W =
[[ 75 116 149 103 131  78  61 129 122  68 133  80 153 172]
 [140 126 124 110 201 117 101 196 134 150 109 120  99 114]
 [155 131 169 193 163  84 126 125 102  68 100 105 123 180]
 [138 157 122 122  88 127 146 125 123 152 143 144 132 103]
 [100 134 140 131 154 119 173 127 132  83 140 125  91 121]
 [195 126 146 134 168 130 129 212 129  75 141 102 159 100]
 [132 130 151 117 152 189 123 125 108 106 123 133 101 103]
 [147 104 189 159 161 205 119 147 141 101 187 123 144  81]
 [140 116 175 115 136 115 150 201 111 114  93 127 159 110]
 [142  92 178 110 131 160 110 118 135 147  97 130 112  89]
 [129 185 104 125 159 158 186 158  99 131 104 148 131 112]
 [205 166 120 159 203 146 109 158 153 102  91 156 124  91]
 [142  97  21 120 170 213 135 162 216 107 145 133 139  43]
 [171  77 117 146 152 123 106  88 107 171 136 135 132 134]
 [127 120 111 145 162 170 149 177  95  68 159 121 111 136]
 [134 110 205 119 154 170 121 108 119 104 136  93  92 160]]
The top entry of the column that holds the largest entry is 122
Which number is the smallest entry in the first column? 75
Which number is the 2nd largest entry? 213
The entry in the top-right corner: 172
The bottom entry of the column that holds the largest entry: 119
The entry directly above 185: 92
Which number is the largest entry? 216
Which number is the largest entry in the last column? 180
The third largest entry -> 212
The entry just left of the largest entry: 162
The last entry in the row that holds the smallest entry is 43
The entry in the bottom-left corner -> 134
The entry just right of the smallest entry: 120
Which number is the 4th-last entry, reading row by row? 136
Which number is the entry directly above the largest entry? 153
The third entry on the diagonal from the top-right corner: 105
The bottom entry of the column that holds the smallest entry -> 205
Which number is the second entry on the main diagonal? 126
The entry in the bottom-right corner is 160
The smallest entry is 21
Which number is the 3rd entry on the main diagonal? 169
The entry just left of 175 is 116
The entry directly below 148 -> 156
The 2nd entry from the end, reading row by row is 92
Which number is the second entry on the diagonal from the top-right corner? 99
The entry just right of the largest entry: 107
The first entry of the smallest entry's row -> 142
The third smallest entry -> 61
The 3rd entry, reading row by row: 149
The entry directly above 163 -> 201
